rotation ticks, each row followed by its count of ticks:
The counts run from 0 to 625.
[135 163 110 120 112 130 129 144 134 125 116 127 110 155 127 127 129 141
 118 107 162 112 105 105 130  78 132  78 144 219 135  98 145  93 133 147
 179 103 105 137  83 110 155 135 168 182  97 106 116  96 161 122 105 137
 141 124 145 154] -> 35
[134 129 133 116 122 129 129 173 152 109 120 125 154 118 128  75 175 113
 116 162 171 132 151 125 157  69  90 110 107 151 121 100 175 120 150 140
 106  91 118 145 148 141 157 118 103 123 177 145 126  72 160  92 121 135
 115 178 106 144] -> 460
[129 129 112 135 140 109 114 156 173 104 119 144 155 134 109 152 131 115
 113 131 161  95 112 113 121  64  96 124 150 191 114  98 153 124 144 159
 200  91 107 141 129  99 117 156 144 185 107 155 128  85 120 129 138 163
 122 128 125 149] -> 58
[137 158 104  81 101 132 135 127 136 137 129 149  72 124 162 115 130 112
 111 104 169  72 170  99 141 102 129 120  87 136 131  91  79 112  82 105
 142 113  87 108 122  95 131 105 109 151 116 117 149 129 130 114  80 105
 101 134 164  91] -> 400
[ 93 142  91 127 179 121 111 134 159 117  89 131 127 148 122 170 116 124
 117 142 157 116 104 130  99  71 126 130 157 173  82  87 165 126 135 130
 190 125  98 136 151 103 116 161 166 131 106 157 117  94 108 124 153 161
 142 100 125 116] -> 600
[126 203  89 120 136 148 125 144 113 108 112 131 112 145 123 118 126 136
 110 114 159 123  72 125 120  97 126  80 172 201 133  84 148  70 125 128
 158 127  96 146  91 113 151 133 150 140  91 117 110  97 153 112 124 126
 148 120 139 148] -> 573
[135 148 136  97 106 152 163 135 145 149 101 108 120 162 135 135 116 156
 130 120 161 124 118 130 169 143 160 110 141 170 153 147 160  81 169 131
  96  86 126 145  68 138 167 144 145 168  95 100  97 104 158 117 125 116
 166 119 180 155] -> 281
[103 111 126 151 132 122 141 181 157 130  63 129 150 105 159 129 165 131
  83 126 134 148 179 136 164  96 113 109 146  99  98 101 145 130 167 107
  94 134 126  99 175 101 141 119 122 124 106 128  87  97 135  72 136 124
 130 143 132 169] -> 488
[114 125 112  75 118 134 138 153 164 123 121 101 153 147 159 128 135 105
 143 167 173 133 132 137 118  85  97 130 100 177 148 123 198 154 124 133
 110  61 123 141 144 146 160 146 124 114 180 149 153  95 139 107 113 126
 111 146 107 108] -> 444
[ 93 144 112 116 146 136 134 163 133 127  84 108 133 137 156 109 156 129
 118 160 152 163 131 154 118  73 122  99 123 150 116  82 187 119 141 107
  98 131 117 122 178 141 165 120 149  70 168 135 106  87 149  71 119 118
 136 136 112 109] -> 198
[153 154 105 114 162 130 122 115 168  85 134 158 126 119 112 147 122 114
 126 160 178  74 104 122 126 108 115 179 179 129  84 112 123 104 119 124
 147 110  76 151 148 124 114 160  91 132 109 159 145  76 114 146 170 161
 131 124 145 107] -> 344
[183 112 100 139  90 122 144 147 191 131 114 151 126 130 155 157 119 145
 124 101 159 116  87 106 120  73 125 103 167 176 130 109 147 115 147 138
 173 110  94 131 144 119 130 148 178 161  95 130 133  88 110 114 119 130
 137  93 160 118] -> 48
[134 136 112 125 101 108 132 151 161 131  97 142 137 153 156 165 105 140
 138 112 143 129  99 126 104  81 123 104 167 205 151 108 159 125 138 134
 168  94  96 115 136 110 145 163 180 171  96 126 120  81 128 122 103 136
 139  89 142 106] -> 43
[145 113 168 132 120 107 143 133 174 124 115 155 118 119 123 140 140 126
 114 151 175  68 184 133 152 104 152 170 120  96 128 105  85  89 151 101
  87 138 101 110 146 135 131 124 106 138 117 124 115  92 116  91 155 130
 129 117 201  92] -> 105
[136  99 134 134 107 133 153 168 159 114  93 104 142 125 173 129 171 141
 118 158 170 156 150 133 140  78 121 106 152 126 114 120 164 128 149 107
  65 124 122 110 171 153 180 123 136  94 142 103 120  73 155  75 132 121
 137 139 129 146] -> 471
[111 153 128  99 178 139 124  97 140  96 125 118  94 148 106 153 140 122
 122 184 200  71 145 122 130 106 154 171 139 133  76 109 104  85 112 105
 115 133  99 139 118 140 140 136 106 115 121 119 134  91 139 127 176 152
 143 131 165 112] -> 361
[141 106  85  92 109 159 155 167 182 142 135 109 116 123 151 128 140 105
 109 121 187 105 130 114 132  79  99 111  55 151 143 111 177 128 139 139
 136  91 140 151 130 133 126 117 146 120 166 159 147 147 103  77 121 100
 107 132 149 125] -> 433
[129 122  94  71 102 133 144 158 180 154 124 135 131 127 169 129 114 100
 128 116 158 108 137 126 123  97  94 132  69 153 159 107 168 152 121 134
 148  68 115 132 152 110 121 135 129 136 162 175 154 132  99 102  94 104
  92 124 132  79] -> 427
[ 87 157  93  92 128 133 140 162 149 134 111 111 112 122 163 171 126  94
  84 109 166  88 163 141 110 124 107 132  88 138 173  97 117 120 106  94
 106 120 144 106 120  92 123 130 128 132 105 131 127 169  95  65 130  90
 107 113 174 118] -> 142
[142 124 112 106 162 126 120 106 170 115 115 157 108 136 114 133 122 124
 136 154 171  86 122 105 141  84 137 163 147 138  54 102 131 122 125 135
 182 100  69 148 154 118 111 146 115 143 126 161 143  70 121 161 143 169
 132 126 128  96] -> 614
[105  99 133 124 177 121 131 118 175 140  94 135 114 144  99 156 128 126
 124 160 171  88 151 123 137  76 163 158 103 131  68  94 140 107 167 132
 165 127 103 141 149 128 110 138 153 135 136 158 110  95 105 121 166 161
 142 109 163 100] -> 622
[130  91 152 140 161 118 136 139 191 110 119 124 137 133  97 168 146 122
 111 170 193  76 156 128 137  77 135 167 121 127  98 115 130  99 173 128
 120 128 125 137 137 143 122 143 134 142 130 140 120  94 109  96 190 155
 142 117 178 134] -> 86
[ 97 127  88  84 119 137 143 149 156 149 111 101  92 139 176 167 125 107
 101 107 174  99 163 119 107  92 127 111  63 162 151  99 134 134 105 107
 141 112 135 107 119 100 130 117 164 135 122 123 141 160 106  78 103  96
 108 108 164 110] -> 412
[127 153  73  85 127 164 150 166 165 139 131 123 118 117 153 123 123  97
  98 117 174 103 113 137 127 115  92 126  75 131 161 102 167 108 130 119
 110 105 136 155 130 124 115 121 118  98 150 172 141 161  90  68 132  85
 107 122 157 110] -> 163
[107 127 142 122 132 118 130 177 148 113 104 119 166 129 131  94 171 117
 118 168 160 141 160 144 142  70  95 111 113 159 130  94 178 128 152 135
 100  95 123 131 158 137 161 129 115 118 176 142 114  70 159  84 123 136
 119 169 104 139] -> 463
[105 172 123  69 148 154 140 114 124 171  79 154 106 152 118  84  99 136
 135 120 131 111 129 129 189 150 164 128 101 136 105 105 154  95 160 137
 148  76  89 159 102 103 124 130 107 160 122 158  92 110 142 150 103 128
 146 138 145 109] -> 0
[132 183 116 129 116 125 128 156 133  97 121 133 144 144 122 139 130 132
 109 119 158 115  95 127 124 108 106  97 183 207 160 108 141  86 133 139
 143 103 111 135  85 111 157 152 137 180  78 107 110  87 156 112 130 134
 144 125 146 170] -> 305
[140 181 116 133 116 129 133 158 136 100 121 131 136 143 121 133 133 135
 108 115 163 113  97 124 130 106 110  93 180 204 157 107 140  80 139 139
 141 104 114 137  80 113 156 146 138 181  76 107 105  91 153 107 131 131
 146 127 155 173] -> 304
[ 72 127 115  72 158 143 143 131 145 158  58 111 129 150 146 140 115 128
 118 130 136 131 172 127 183 144 143 138 116 129  82 137 173 149 153 131
 137  66 121 126 112  89 133 145 114 170 101 140 100 113 146 142 119 143
 147 146 116 168] -> 251
[ 64 162 111  74 161 148 144 141 136 140  64 113 142 143 148 154 110 116
 109 132 133 127 156 152 171 180 128 157 141 119 113 140 165 133 145 113
 100  74 127 128 109  87 132 155  88 152  85 139  95 125 133 127 139 128
 147 140 133 160] -> 521
[134 174 132  87 102 126 137 122 126 161  96 159 115 162 143 101  95 150
 152 114 128 122 108 127 150 123 157 105 135 188 150 106 149 100 140 133
 148  77  77 136 107 115 155 142 140 173 115 127 107  78 158 147  75 126
 144 118 147  87] -> 20
[160 143  90  93 115 164 153 151 158 131 125 128 117 120 162  95 140 125
 126 143 176 138  92 136 132  96 116 118 114 126 136 103 180 102 136 112
  90 113 105 159 167 163 150 118 121  64 178 156 140 104 120  80 123  94
 123 129 139  89] -> 183
[ 81 126 108  80 156 151 141 132 144 152  64 114 124 141 140 130 129 125
 110 127 139 125 173 115 192 136 138 132 111 128  67 134 163 142 151 131
 146  69 120 133 108  86 129 137 108 173 101 140 104 115 147 146 118 145
 141 158 115 182] -> 249
